(in the rows, 128 means zero)
The same turns and mirrors carry the whole set onto itself, and each row onto the other rows of its family. Which rows share a family with each named row? Give them in list order.
These 40 rows form 5 families of 8 rows each.
K_908: [122 121 126  99 109 118 107 140 116 142  97 159 144 115 113 126 152 176
 103 145 122 141 130 163 130 151 111 127 137 123 101 143  97 112 133 118
 109 156 118 102 114 147 142 110]
K_989: [169 124 106 110  99 123 156 167 147  99 113 124 126 154 124 128 147 119
 147 124 140 149 128 123 110 126  85  94 124 123 112 139 133 123 115 153
 116 124 142 116 135 122 121 137]
K_686: [126 118 135 110  91 116  96 115 128 140  84 170 130  98 112 131 150 154
 106 151 124 139 146 141 129 160 105 120 121 109  99 152  95 118 123 118
 108 143 127 120 126 127 138 128]
K_995: [149 129 109  94 106 129 147 146 148 121 108 115 106 154 135 112 173 137
 135 118 148 132 132 137  93 138  93  88 121 132 110 134 130 103 125 139
 112 124 158 130 146 116 118 136]
K_44: [122  95 156 158 125 121  97 162 115 145  88 142 141 117 106 137 121 116
  94 125 142 128 141 105 116 127 117 115 129 110 104 120 147  96 124 115
 131 105 135 158 113 112 117 149]
K_261: [114 110 113 100 121  92  99 129 119 139  87 168 137 123 111 130 149 149
 116 142 130 141 149 140 122 152 123 113 132 101 103 146  93 131 148 116
 113 152 136 125 110 129 151 137]
K_43: [148 121 146 172 128 117 113 161 136 129 125 147 114 170 126 137 109 108
 119 149 159 111 136 126 135 153 131 139 137 142  90 117 124 155 168 143
 115 135 111 144 125 109 127 133]
K_629: [123 135 133 124  98 117 117 112 119 147  83 144 128 102 104 121 158 152
 127 136 106 141 142 141 138 141 123 130 135 101  91 139  98 136 129  97
  98 160 130 129 112 126 145 120]
K_826: [105 137 113  93 132 139 129 103 130 120 110 102 136  79 117 109 149 164
 143 125 107 141 138 137 128 107 119 107 130 109 151 117 129  92  93 118
 144 128 162 109 135 140 125 121]
K_677: [ 97 124 148 171 154 128  91 117 120 126 133 137 146  98 109 139  82 137
 127 155 124 115 134 127 172 124 160 158 149 120 132 101 122 144 139 122
 146 142 111 126 119 135 131 114]
K_262: [106 127 148 161 153 135  93 111 109 139 121 126 127 102 130 106 127 148
 122 165 124 135 136 140 162 138 160 161 160 136 140  98 118 136 157 127
 142 130 111 142 108 104 125 124]
K_86: [129 171 111 121 129 146 140 118 136  86 150 112 116 131 129 112 134 164
 164 148 119 126 144 156 155 156 137 141 132 132 112 131 100 130 147 135
 113 154 128 107 125 155 144 122]
K_492: [169 139 106 110 111 113 152 155 138  97 110 119 110 141 111 150 134 140
 145  98 149 131 130 131 106 142  82 107 111 136 107 137 129 116 127 147
 122 111 152 131 137 118 115 131]
K_364: [142 132 111 102 103 127 144 155 156 105 117 124 125 150 113 145 128 126
 143 110 138 111 131 121  99 121  92  85 104 117 102 135 136 112 107 138
 118 133 163 113 158 147 128 129]
K_94: [149 159 116 119  99 124 141 139 140  84 110 110 104 150 135 147 150 110
 147 112 149 130 141 113 103 136  90 101 107 132 122 129 135 122 135 148
 122 123 162 124 142 126 120 130]
K_85: [123  83 149 143 129 112  96 149 138 159  87 138 134 119 114 138 122 111
  97 122 150 124 125 103 109 105 114 103 134 120 127 104 152 123 114 126
 144 111 139 147 139  96 109 134]
K_942: [ 99 124  93 100 133 147 125 114 131 128 108 106 138  94 120 117 147 142
 148 133 109 133 158 137 133  98 107 123 139 108 131 122 139  74 105 108
 134 118 168 139 151 145 124 128]
K_868: [105 131 122 109 148 146  96 114 130 139 114  95 139 120 113 123 144 154
 124 139 121 138 136 116 144 109 115 110 146 103 125 107 149  72  89 103
 148 118 159 124 136 148 144 117]
K_533: [127 134 133 165 147 139 134 121 151 107 138  95 111 134 127 126 107  98
 156 125 145 114 137  96 136 109 137 118 127 126 140  90 157 137 129 143
 151 105 150 150 151 104 112 142]
K_853: [111 119 126  91  94 103 126 130 125 134  82 164 127 127 120 137 126 159
 110 139 115 117 154 129 126 146 112 106 126 113  82 154  98 129 132 112
 105 148 131 116 119 122 135 115]
K_771: [122 176 110 121 122 135 118 117 152 103 150 119 130 129 102 113 129 180
 173 141 107 131 142 146 133 141 132 145 141 143 121 123 103 152 144 130
 107 150 123 105 149 151 138 123]
K_570: [103 139 111 113 152 135 102 125 120 127 134 108 135  92 105 119 136 137
 135 142 109 116 167 157 118 107 120 110 143  91 152 118 137  83 107 110
 144 119 158 124 128 134 133 107]
K_391: [135 169 125 127 131 149 147 120 148  96 147  96 129 132 132 135 137 174
 159 145  95 135 143 159 137 136 119 145 135 123 124 113 107 121 164 139
 132 139 131 120 144 142 137 108]
K_231: [149 120 143 151 106 121 134 143 144 120 103 142 120 157 138 131 123 138
 123 128 155 135 102 103 144 155 131 136 125 160  86 115 115 166 158 149
 114 144 113 128 134 115 123 145]
K_637: [137 147 144 164 138 166 142 138 145 110 150  85 112 130 128 121 108 123
 142 132 136 110 118 121 140 108 130 129 138 152 137  87 163 119 117 146
 145 114 134 127 153 121 107 120]
K_162: [154 112 145 158 121 100 113 140 144 117 126 144  96 137 143 134 106 132
 120 139 146 123 127 121 134 149 138 132 133 155  96 108 120 164 169 149
 107 156  99 122 119 104 114 144]
K_395: [ 97 144 119 107 139 155 126 124 122 128 110 107 152 117 101 114 154 140
 134 135 120 129 142 142 132 112 113 110 138  97 145 124 133  87  95 113
 153 106 171 133 147 147 143 110]
K_175: [124  85 138 148 148 122 107 157 125 150 107 123 118 103 126 128 130 103
  92 130 158 130 143 108 110 108 114  85 123 108 128 131 149 103 111 118
 112 107 147 137 121 111 110 119]
K_683: [126 137 126 154 167 139 142 153 138 104 149  83 122 151 130 118 106 121
 153 117 141 112 124 120 134  99 142 125 146 145 138  82 157 128 135 143
 149 122 145 134 139 123 114 123]
K_397: [132 159 101 108 133 138 146 104 149 102 145 104 114 132 136 107 133 161
 165 145 124 120 128 156 147 136 140 131 137 140 140 112 105 156 140 148
 128 157 138  98 146 138 135 102]
K_880: [129  78 149 143 135 123 120 152 115 146  87 128 124 119 135 134 128  94
  89 132 158 120 126 115 133 119 116  98 126 107 121 112 147  97 120 131
 149 110 147 147 116 101 119 129]
K_340: [ 98  98 150 145 162 131  98 125 126 166 126 142 151 104 107  98 107 161
 113 160 116 119 132 144 159 128 159 145 163 120 115 102 117 128 126 114
 133 139 110 127 123 125 136 127]
K_380: [123 120 127 143 166 139 126 155 147  99 153 103 124 152 141 128 101 120
 131 134 159 110 129 122 123 119 125 115 135 149 147  93 157 114 132 163
 160 104 142 126 153 122 107 132]
K_383: [ 85 119 154 154 144 145  84 108 129 151 124 131 144 108 133  99 123 132
 119 175 117 121 139 131 158 115 166 134 158 116 132  97 123 134 135 115
 134 148 119 122 127 131 139 123]
K_778: [129 169 121 116 113 135 131 105 142  94 129 127 131 147 116 123 128 170
 171 141 107 120 124 147 151 151 137 156 147 146 109 105 106 146 153 144
 143 154 124 116 143 136 142 132]
K_723: [111  87 137 133 125 110  93 145 119 152  89 156 122 122 113 115 118  98
 102 126 171 114 125 102 130 124 131 102 131 131 114 119 144 128  98 117
 127 123 140 132 117 105 115 146]
K_670: [148 124 143 153 111 110 143 150 141 107 121 159 117 131 132 123 112 120
 136 135 145 111 136 143 122 151 136 138 123 148 115 124 108 180 171 157
 110 145 112 131 127 103 114 137]
K_795: [ 79 132 155 155 158 133  86 101 118 149 126 128 127  95 119 118 108 154
 113 147 124 105 142 140 152 135 167 150 143 129 126  94 122 126 147 103
 143 141 126 142 129 129 133 112]
K_387: [151 132 165 162 126 111 116 152 137 120 127 143 113 158 124 132 113 131
 113 141 156 120 107 120 129 160 142 124 126 146 109 109 115 171 158 153
 126 142 104 116 114 105 130 121]
K_25: [143 137 135 173 165 156 113 133 144 113 152  87 123 124 122 109 130 116
 149 135 150 132 113 129 138 116 138 140 143 140 155  80 157 114 128 147
 155 115 140 136 145 128 121 137]

Which other rows belong to the same family as K_43? K_826, K_94, K_853, K_175, K_340, K_778, K_25
Which other rows belong to the same family as K_629? K_995, K_677, K_868, K_391, K_380, K_723, K_670
Which other rows belong to the same family as K_261? K_492, K_942, K_771, K_637, K_880, K_383, K_387

The same turns and mirrors carry the whole set onto itself, and each row onto the other rows of its family. Which rows share a family with each named row? Give them in list order.
These 18 rows form 3 families of 6 rows each.
K_379: [140 145 110 133 119 155 140 101 106 155]
K_561: [176 111 138 108 135 117 135 124 151  95]
K_246: [177 130 121 126 143 117 138 141 114  94]
K_406: [169 110 122 118 146 113 139 132  99 106]
K_811: [161 116 142 105 119 141 134 101 181 120]
K_888: [167  90 145 103 137 114 138 119 138 107]
K_774: [152 105 141  98 126 108 146 141 156 105]
K_745: [134 114 140  97 111 133 146 117 175 130]
K_11: [147  98 148  99 123 134 137  96 159 133]
K_361: [148 159 105 141 116 163 139 105 123 145]
K_923: [156 134 110 132 136 135 142 123  79 132]
K_130: [148 143 125 123 108 162 137  93 163 147]
K_386: [128 155 106 133 108 152 152 127 117 152]
K_769: [143 150 104 131 125 132 155 149  97 122]
K_497: [167 156 105 141 132 142 142 131  98 120]
K_685: [122 139 124 118 101 157 150 109 156 153]
K_289: [138 121 130 117 110 157 137  83 146 159]
K_619: [154 124 124 114 134 111 152 156 116 101]

Which other rows belong to the same family as K_406? K_379, K_888, K_11, K_923, K_289
Which other rows belong to the same family as K_619? K_774, K_745, K_386, K_769, K_685

The same turns and mirrors carry the whole set onto itself, and each row onto the other rows of its family. Which rows share a family with each named row? Give them in list order.
These 18 rows form 3 families of 6 rows each.
K_591: [103 165 154  88  84 113 133 148 141 141 130 122 124]
K_479: [103 158 150  95  91 102 112 131 136 166 137 107 119]
K_872: [106 149 143 104 102 100 118 124 142 170 133 107 117]
K_527: [ 90 166 145 114 108 112 129 142 133 144 113 101 106]
K_675: [ 94 146 139 104  93  98 113 129 134 163 134 106 120]
K_792: [158 119 167 108 137 121  94 128 113 100 179 121 118]
K_500: [151 143 152 128 150 130 115 141 114  81 170 113 112]
K_782: [144 139 159 123 151 139 116 134 109  82 169 123 115]
K_170: [163 130 161 110 139 119  98 127 116  92 179 121 124]
K_598: [140 146 160 126 144 130 109 134 117  74 174 122 114]
K_440: [102 165 155  84  87 110 128 140 132 139 120 119 126]
K_666: [ 88 168 149 115 106 111 126 141 136 155 127 101 107]
K_42: [147 125 149 133 152 126 104 136 101 108 183  95 107]
K_789: [102 172 157  92  90 116 132 137 140 141 125 121 119]
K_863: [ 90 173 156 112 118 110 126 150 131 148 119 103 108]
K_223: [151 139 144 137 151 122  99 131  99 107 176  96 110]
K_88: [167 123 160 110 127 120  95 125 118  98 180 114 113]
K_97: [153 128 150 132 153 116  93 133 109 105 183 101 112]

Which other rows belong to the same family as K_863? K_591, K_872, K_598, K_223, K_88
Which other rows belong to the same family as K_500? K_479, K_170, K_666, K_789, K_97

